One turn moves every row onto another: examples first, then more rows asked
Q_511: 5; -4; -3; -1; -16; -8; 6; -1; 0; -2; -7; -17; 14; -1; 6; 6; -1; 0; -16; -3; -2; 12; 20
Q_359: -10; -6; 9; -8; -7; 14; -7; 21; 21; 8; -11; -3; -3; -4; 15; -4; 0; -8; -4; -8; 6; 1; 4
Q_477: -11; -4; -14; 11; 10; -11; 7; 12; 18; -2; -16; 2; -5; 3; -8; -10; 10; 7; 13; 2; 1; -5; 5
Q_683: 7; -1; 10; -14; 5; 6; -2; -6; 8; 10; 12; 3; 2; 5; 24; 9; 1; -5; 7; 11; 3; -2; -2
Q_848: 6; 17; -10; -12; -13; -10; -2; -17; 8; -10; -11; -9; -3; 8; 4; 12; 1; -9; -5; 10; -1; 2; 2
Q_199: 13; 3; 7; -20; -1; 2; 4; -11; 5; 12; 5; 3; -6; 8; 13; 9; 8; -12; -6; 5; -12; 5; 3
Q_838: -6; -7; 1; -1; -14; 3; -9; 10; 15; -11; -6; -4; -3; -6; 11; 0; -10; -6; -1; -6; -5; 14; 25
Q_823: 8; 4; 5; -15; 3; 0; 6; -5; -3; 12; 6; 0; -1; 5; 20; 9; 10; -13; 6; 6; -8; 2; -10
Q_267: -7; -16; -13; 0; 4; -10; 6; 4; 11; 9; -22; 14; -5; 7; -8; -8; 5; 5; 12; -10; -2; -3; 7
Q_428: 10; 0; 12; -3; -2; 5; 11; 2; 25; 18; 10; -4; 6; 3; 13; -7; 11; -7; -10; -4; -7; 3; -2
Q_325: -2; 5; -3; -6; 8; -8; 8; -11; 4; 1; -17; 6; -13; 7; 3; 9; 0; -5; 20; 2; -10; -7; -12
Q_677: -2; -12; 6; 5; 2; 7; 8; 4; 10; 12; 10; 9; 1; -9; 17; -8; 8; -8; -4; -17; 3; 7; 2
Q_422: -2; 1; -16; 5; -6; -12; 0; 10; 8; -8; 2; -16; 13; 0; 6; -6; 13; 2; -1; 12; 8; 10; 17
Q_44: -3; 1; -3; -3; 9; 0; 3; -14; 20; -5; -12; 12; -11; 6; 8; 9; 0; 0; 19; 0; 3; -9; -13
Q_387: 8; -9; 8; -4; -2; 15; 14; 10; 15; 21; -10; -2; 1; 5; 4; 0; 10; -1; -2; -14; -10; 7; 2
Q_241: -3; 8; -9; 8; -20; 3; -2; 5; 10; -5; -3; -16; 12; -6; 13; -3; -3; -2; -2; -1; 18; 11; 8
Q_118: 0; 13; -11; 0; -9; -9; -8; -13; 11; -15; 7; -1; 1; 5; 11; 12; -8; -4; 8; 13; -1; 1; 4
Q_966: -11; 2; -9; 10; -6; -10; 9; 4; 15; 1; -25; -3; -2; 5; -13; 1; -3; -1; -8; -11; -4; -10; -3
Q_381: -6; -5; 5; 7; 9; -15; 14; -9; 23; 4; -19; 2; -6; 2; -5; -6; -7; 3; 0; -4; -4; -14; 0
Q_506: 8; 8; -4; 3; -16; -8; 6; -10; 21; -10; -10; -21; 11; 2; 5; -1; -4; 4; -1; 7; 1; 10; 15
Q_785: 3; -14; -6; -11; -5; -2; 2; 11; 5; 21; 4; 5; 12; 5; 13; -8; 18; -6; -7; -6; 4; 6; 5
Q_414: -13; -4; -3; 15; 1; -1; 5; 3; 13; 1; -18; 5; -9; -4; -3; -8; -14; 5; 15; -8; 4; -3; 9
Q_768: 2; -13; 0; -2; 11; 2; 10; 15; 12; 13; 6; 1; 4; 0; 10; -10; 24; 1; 4; 0; 0; 7; 7
Q_494: -10; -1; -10; 3; 6; -16; 8; 2; 11; -1; -16; 6; -10; -4; -9; -7; -10; -5; 15; 2; 0; -13; -7
Q_248: 3; 19; -11; -6; -12; -10; -1; -9; -1; -9; -5; -11; 1; 7; 10; 13; -2; -9; 10; 13; -5; 4; -2
Q_829: 10; -6; 3; -10; 2; 8; 11; 9; 13; 16; 12; 7; -1; -5; 12; -6; 13; -14; 9; -3; -5; 8; -7
Q_730: 1; 7; 1; -13; 6; -3; 5; -11; 13; 7; -22; 5; -18; 11; -3; 7; -2; -5; 7; 5; -7; -10; -6
Q_454: -17; -12; -3; 0; -4; -5; -2; 5; 20; -14; -19; 5; -8; -9; 9; -1; 0; -8; -7; -18; 5; 0; 3
Q_306: -1; 3; -24; 0; -21; -10; -6; 8; 8; -1; -11; -9; 12; 8; -2; -4; 2; 2; 3; 4; 5; 8; 16
Q_233: 7; 4; -13; -7; -15; -10; 2; -3; 3; -12; -3; -17; 11; -8; 11; 0; -3; -5; 7; 12; 10; 13; 10

Q_381 turns into Q_506
Q_359 turns into Q_454
Now these:
Q_511 turns into Q_387
Q_233 turns into Q_829
Q_677 turns into Q_414
Q_768 turns into Q_477
Q_785 turns into Q_267
Q_683 turns into Q_44
Q_848 turns into Q_199
Q_248 turns into Q_823

